In the rows, 100 means zero.
Where one turn sends some rows of the set: a few examples, then the rows asked:
gepo: 101 86 97 95 90 61 87 90 115 101 148 103
zepab: 126 79 106 84 83 71 78 91 95 95 123 120
tubam: 108 96 89 117 78 113 104 66 90 107 63 102
zubim: 98 78 73 81 116 122 77 102 93 100 139 125
sogaf: 95 80 75 78 119 119 78 103 99 106 139 129
fudit: 120 102 87 107 91 109 99 60 81 114 70 108
Gul: 122 91 84 112 91 115 114 66 85 109 70 95
Visad: 64 121 129 105 89 107 117 126 123 85 114 92
Ril: 85 122 115 110 123 135 106 116 108 63 135 94
vemin: 84 129 113 101 132 130 106 109 105 69 138 96
fari: 116 106 90 124 129 142 98 76 84 72 104 102
Letu: 122 76 93 74 101 106 73 100 86 97 118 135
vaku: 79 107 116 105 58 92 115 102 111 115 78 94
gifo: 85 120 111 117 128 138 108 107 108 59 122 97
bam: 82 87 78 91 113 91 88 97 118 108 156 109
rapo: 90 111 102 94 64 81 116 97 110 122 74 98
vobu: 76 122 121 93 84 101 127 128 133 93 111 94
vif: 83 88 76 91 110 97 85 101 119 98 159 111
sulik: 123 77 104 89 82 64 80 96 97 99 120 121
sep: 68 124 125 98 77 102 113 128 125 96 117 94
vekip: 111 104 87 124 122 141 100 68 88 72 90 104
zibu: 91 113 112 94 61 82 110 91 106 127 81 100
vom: 89 108 106 106 57 89 110 95 111 124 77 101
Boli: 120 104 86 112 124 144 109 74 88 69 104 93
ror: 123 70 89 81 98 102 74 99 80 101 116 131
Balaf: 98 89 95 96 89 62 88 97 121 99 147 107
Tar: 118 96 85 121 89 112 101 63 86 110 70 106
lumi: 95 102 106 100 66 88 125 100 113 124 74 95
rav: 116 107 83 111 133 136 102 74 80 71 102 96
rire: 92 123 109 100 121 136 117 112 118 60 130 92
muk: 69 128 119 87 84 95 117 127 124 91 115 91
kobib: 116 112 88 111 135 139 96 70 81 79 105 105
tokop: 118 98 81 108 96 106 106 65 81 109 66 101
lazim: 85 127 107 97 127 130 108 113 107 60 133 89
dif: 68 129 127 90 86 95 114 121 121 99 124 92

vemin moves to -> kobib
Visad moves to -> gifo
And these:
Letu moves to -> zepab
muk moves to -> lazim
Gul moves to -> lumi
Balaf moves to -> vif
Tar moves to -> vom

Where one turn sends some rows of the set: a few examples, then the rows asked:
Kobi: 146 91 106 71 75 128 132 94 54 85 40 101 130 133 121 93 89 84 96 129 137
 106 51 72 107 71 143 142 104 84 91 70 116 152
kes: 106 119 71 120 67 87 125 98 49 73 59 119 107 98 134 103 108 60 72 126 67
 151 95 85 88 31 122 108 100 119 92 87 60 150
Pupi: 108 88 85 77 142 104 122 71 74 102 123 107 124 106 112 87 83 82 118 98
 128 127 76 84 85 23 147 98 124 91 103 98 103 102
rigov: 106 101 92 92 65 48 98 90 89 79 95 108 114 121 129 135 93 87 105 135 113
 113 56 70 94 13 161 91 118 102 63 89 116 145
Vede: 119 113 76 97 109 96 121 84 131 68 73 93 113 122 122 144 100 97 73 113
 134 116 98 58 98 45 169 105 103 89 102 69 132 101
zuti: 122 129 79 112 114 93 116 65 75 75 53 75 115 96 128 74 98 81 124 99 109
 72 35 68 118 52 113 111 105 86 94 61 108 110
mer: 120 104 59 97 102 108 145 76 126 73 105 73 118 131 128 124 93 105 79 105
 132 130 87 75 125 40 140 91 117 98 115 58 155 117
robir: 107 122 73 92 78 74 124 82 40 83 113 102 106 75 116 67 93 85 86 113 86
 176 90 65 114 33 145 109 86 115 75 85 79 129
rere: 133 115 90 78 78 113 149 89 56 62 65 81 140 131 122 103 69 92 93 92 111
 119 32 75 80 70 144 142 95 87 112 36 110 158
Relu: 116 73 106 55 85 115 127 74 98 77 83 100 100 98 130 79 60 92 72 125 85
 165 81 55 73 53 128 163 130 82 118 72 83 118
zaku: 115 87 92 85 105 125 118 81 64 63 86 64 97 118 139 108 89 98 96 85 107
 105 31 54 130 57 84 122 102 101 75 29 85 154
Natir: 118 96 80 100 81 93 145 87 50 95 90 116 98 100 153 98 98 76 67 109 51
 156 101 72 122 45 104 104 98 117 95 65 64 159
Rogi: 103 104 74 91 83 101 121 63 106 77 86 74 116 99 121 58 78 81 80 109 83
 152 52 66 59 29 86 112 122 98 132 74 84 95
Nodu: 123 65 77 76 143 96 153 78 93 67 104 99 134 124 147 125 102 68 116 97 92
 131 91 58 79 58 118 116 121 105 128 50 82 142
Nelo: 92 77 101 96 79 117 113 84 105 95 108 126 127 106 153 102 100 97 99 106
 77 144 115 56 91 51 124 155 121 85 97 107 78 121
kud: 107 120 68 99 71 80 119 93 51 84 78 109 82 89 108 65 113 57 91 143 82
 157 114 66 95 50 146 105 99 117 86 75 79 156
baro: 97 96 78 86 85 62 119 69 83 102 137 73 112 107 135 136 99 99 91 102 99
 127 43 46 116 41 122 79 124 99 81 52 114 163
pup: 87 139 65 110 68 125 110 77 91 83 66 97 87 130 131 90 94 71 66 86 78 143
 52 64 142 57 130 101 83 116 83 44 73 153
kob: 96 90 78 117 77 103 101 82 112 60 89 114 122 111 144 84 119 77 126 117
 79 129 120 57 86 39 95 147 119 113 95 109 95 119
ginit: 131 97 112 93 79 104 134 89 86 78 50 100 97 140 135 133 89 78 84 86 90
 94 42 53 85 55 114 120 94 92 92 33 65 155
Buvo: 97 84 69 90 176 110 116 65 61 70 105 92 128 112 129 104 98 82 108 96 114
 117 90 59 92 42 106 123 131 102 103 79 106 130
Verok: 85 88 91 86 83 143 103 82 80 104 120 111 112 116 116 89 99 98 80 100 93
 150 118 48 66 67 107 150 120 97 100 91 103 147
Vegul: 100 99 80 91 93 102 119 74 63 67 106 54 115 108 121 65 85 103 120 105
 132 123 23 68 149 37 127 121 115 82 71 60 104 137
Gop: 122 76 98 76 88 102 108 71 96 54 54 108 117 109 139 72 75 89 81 135 98
 147 82 55 85 26 99 160 122 99 98 106 94 95
Didad: 123 77 87 79 90 93 116 62 115 79 67 90 99 114 133 38 90 77 95 139 85 136
 87 50 90 37 79 117 123 105 117 78 98 102
dep: 123 113 62 101 111 92 131 70 126 64 83 84 113 133 114 121 104 98 83 115
 139 121 104 51 118 43 149 107 113 98 105 69 160 115
Sipu: 135 80 84 73 112 114 131 81 83 96 94 117 104 129 89 88 104 53 127 126
 137 126 98 77 65 41 140 101 127 112 112 92 116 132
sina: 101 101 79 99 79 85 110 78 67 71 97 89 111 115 131 177 99 88 78 105 104
 122 46 57 94 38 110 115 135 110 76 71 116 180
rileb: 97 97 72 100 64 101 113 84 121 76 125 96 109 115 126 59 109 78 133 108
 75 139 111 62 68 47 98 110 107 122 111 74 101 124
Gedu: 136 83 76 87 105 103 143 89 86 54 78 114 143 133 116 132 105 53 118 106
 122 137 79 77 48 35 125 118 114 121 119 89 91 130
les: 124 118 104 111 62 80 130 83 86 80 31 111 106 152 102 99 96 63 98 118
 113 96 52 55 74 39 155 130 110 78 91 70 88 154
bita: 99 101 76 79 95 128 112 63 83 70 77 76 96 99 102 72 76 80 66 118 93 158
 73 53 51 55 92 151 138 96 127 68 100 133
tipef: 95 103 72 94 91 56 87 69 72 86 107 81 102 121 113 107 113 90 103 135 122
 109 66 42 112 32 121 84 125 111 62 76 140 163
vozup: 110 109 69 100 95 96 123 72 23 77 99 103 102 91 128 82 99 89 69 104 80
 162 101 55 130 39 94 123 96 127 73 83 93 154
bis: 115 99 75 89 112 126 120 94 126 79 77 85 97 124 127 151 101 95 64 118
 131 113 101 69 98 60 152 95 112 93 110 49 130 121
bog: 86 144 70 106 64 120 108 80 85 75 53 108 89 134 121 98 93 68 63 95 84
 148 62 56 126 63 156 127 86 108 81 51 75 163
Sori: 142 95 107 84 89 107 125 82 79 106 48 99 119 105 136 76 97 84 117 126
 124 84 44 75 134 58 142 111 103 74 86 78 99 110
mov: 95 129 63 106 67 120 108 72 89 78 69 97 91 131 135 70 99 75 81 97 89 143
 56 62 170 48 121 102 84 123 71 59 89 146
kabok: 117 84 97 80 67 72 115 90 91 89 90 111 82 127 131 154 98 76 97 138 95
 110 78 60 95 47 145 104 134 104 78 60 116 188
gudid: 124 131 73 95 108 95 141 69 72 66 74 63 111 112 122 79 83 84 115 86 91
 92 40 61 94 75 122 121 103 90 117 17 116 151
Dun: 83 110 74 97 64 127 103 86 88 82 132 94 126 114 109 81 93 95 96 86 94
 156 89 67 46 42 102 122 104 116 107 87 101 125
tete: 109 112 88 100 70 76 129 74 79 85 73 84 106 132 95 49 93 78 125 134 132
 113 48 61 119 38 167 124 123 66 83 75 112 147
Foteg: 100 127 71 101 59 107 111 73 88 72 64 108 102 134 133 69 95 79 85 107
 100 154 62 56 172 44 151 122 84 114 64 75 91 143
fatub: 111 103 60 99 107 135 125 91 114 66 87 73 113 129 129 148 96 103 64 108
 136 124 83 86 109 44 128 94 118 101 112 59 142 123
kot: 96 133 76 97 58 108 113 77 88 74 56 115 93 136 123 82 92 72 75 110 94
 156 72 50 148 60 173 136 86 104 71 64 86 157

les moves to -> zaku
rileb moves to -> Nelo
And these:
Foteg moves to -> bog
kes moves to -> vozup
Buvo moves to -> Sipu
mer moves to -> Vede
baro moves to -> rigov
bita moves to -> Didad
Sori moves to -> rere

Where one turn sends some rows of the set: a few examples, then the rows asked:
rufi: 97 81 47 100 120 66 106 91 88 116 121 89 104 80 54 128 88 97 104 90
Pupuz: 116 74 132 99 102 42 90 121 98 124 106 68 113 71 118 88 149 77 96 95
Gug: 111 90 120 146 107 43 104 139 89 135 138 68 132 66 98 110 99 73 79 81
pag: 56 91 105 84 111 85 91 98 79 93 136 83 118 92 107 123 90 135 113 101
papus: 120 100 92 135 118 48 94 122 78 138 106 110 68 83 152 107 66 97 108 76
Gaba: 133 117 80 88 101 55 71 123 116 108 148 93 90 80 107 70 104 77 73 66
sis: 99 88 137 113 102 31 95 108 80 112 96 64 116 56 132 95 141 86 96 96
Gusa: 80 95 102 84 100 43 106 137 76 103 130 106 93 85 137 54 110 114 109 64
Nomu: 107 84 112 117 110 13 106 104 91 116 121 70 135 44 123 119 83 63 87 92
depag: 114 118 99 85 113 49 56 115 90 91 154 94 88 61 146 82 107 96 82 73
vaz: 92 84 82 75 126 94 62 126 86 115 127 80 116 91 88 125 97 133 104 108
Tagu: 109 112 94 126 104 72 65 136 103 131 98 113 109 66 152 112 75 91 110 60
rudeg: 92 97 65 96 101 51 114 79 71 102 102 80 116 78 70 115 67 135 94 104
Lole: 106 100 126 127 106 29 111 105 73 122 85 63 115 66 110 97 132 70 84 93
zoket: 111 89 92 104 81 44 89 120 136 110 102 82 106 59 142 60 97 98 113 82
teg: 117 105 115 103 122 66 106 128 120 123 102 78 106 120 129 64 84 73 89 97
lelas: 116 89 61 89 119 80 88 104 85 113 115 91 136 86 51 122 88 117 91 92
puz: 74 107 67 103 96 55 114 80 70 93 101 80 98 76 76 124 69 114 101 104
livo: 101 118 67 94 144 45 100 127 73 114 96 111 117 74 104 88 98 53 88 57
boni: 136 120 115 141 157 57 97 112 62 118 107 96 113 91 123 90 95 79 89 86
Rimu: 77 105 68 95 101 67 102 74 78 111 99 72 100 59 74 115 75 118 98 113
Sutud: 100 59 82 84 131 87 86 112 89 104 151 92 116 94 77 126 103 121 109 89
mepam: 129 105 91 140 116 35 80 104 79 105 108 102 114 30 137 86 107 106 113 70
kis: 143 79 82 118 107 43 115 113 96 113 74 114 117 90 118 105 81 102 88 47
rop: 131 96 106 106 94 67 92 119 118 112 104 121 139 89 138 94 66 87 98 52
lum: 117 138 81 111 106 43 101 109 94 103 129 83 89 90 102 75 80 69 54 70
sonel: 102 67 97 81 128 98 81 112 85 101 141 78 119 86 77 114 100 130 92 104
vimut: 107 102 137 117 92 51 92 129 96 158 148 82 110 82 109 95 113 80 107 103
Molo: 117 73 59 95 126 74 97 92 81 112 120 80 108 69 52 120 88 109 89 102
Dap: 142 87 105 115 108 43 121 106 92 121 112 119 97 107 138 89 58 95 98 69
kam: 122 86 120 116 108 40 107 117 93 133 95 67 112 78 95 90 142 61 83 93
kune: 54 113 71 100 100 66 108 78 80 106 105 79 108 77 83 125 74 113 109 101
Livum: 63 100 105 82 104 92 84 94 80 101 119 69 112 76 98 110 86 140 100 115
ded: 103 95 130 89 94 23 96 94 98 139 131 82 113 59 135 104 98 73 116 114
raz: 100 73 88 77 121 97 70 122 91 98 143 92 113 94 78 125 109 119 110 97
tutep: 103 106 113 103 110 70 77 131 89 135 79 111 89 99 157 108 97 118 115 75
sas: 134 90 104 115 112 81 79 142 99 125 89 119 125 99 126 107 105 110 96 46
zivus: 96 84 79 89 139 57 97 166 88 115 123 95 91 96 119 75 107 76 90 62
Rez: 59 97 100 80 106 79 83 100 74 86 123 81 99 84 111 124 88 135 115 111
gev: 114 83 57 99 113 72 102 100 87 102 120 93 112 87 44 124 88 99 95 88
boz: 101 142 100 108 118 37 86 101 68 86 132 84 87 70 140 87 81 91 64 76
ropop: 113 95 90 105 104 33 113 102 86 122 64 106 82 91 151 105 74 109 104 75
zepad: 86 130 91 89 105 32 111 100 62 102 103 122 119 63 122 69 99 90 107 58
poga: 68 92 85 81 108 66 88 101 71 104 114 72 97 83 107 117 76 150 107 120

raz moves to -> Rez
kis moves to -> sas
boni moves to -> teg
And these:
lelas moves to -> vaz
Molo moves to -> sonel
Pupuz moves to -> sis
rufi moves to -> Sutud
ded moves to -> Nomu
zepad moves to -> livo
papus moves to -> Dap
boz moves to -> lum

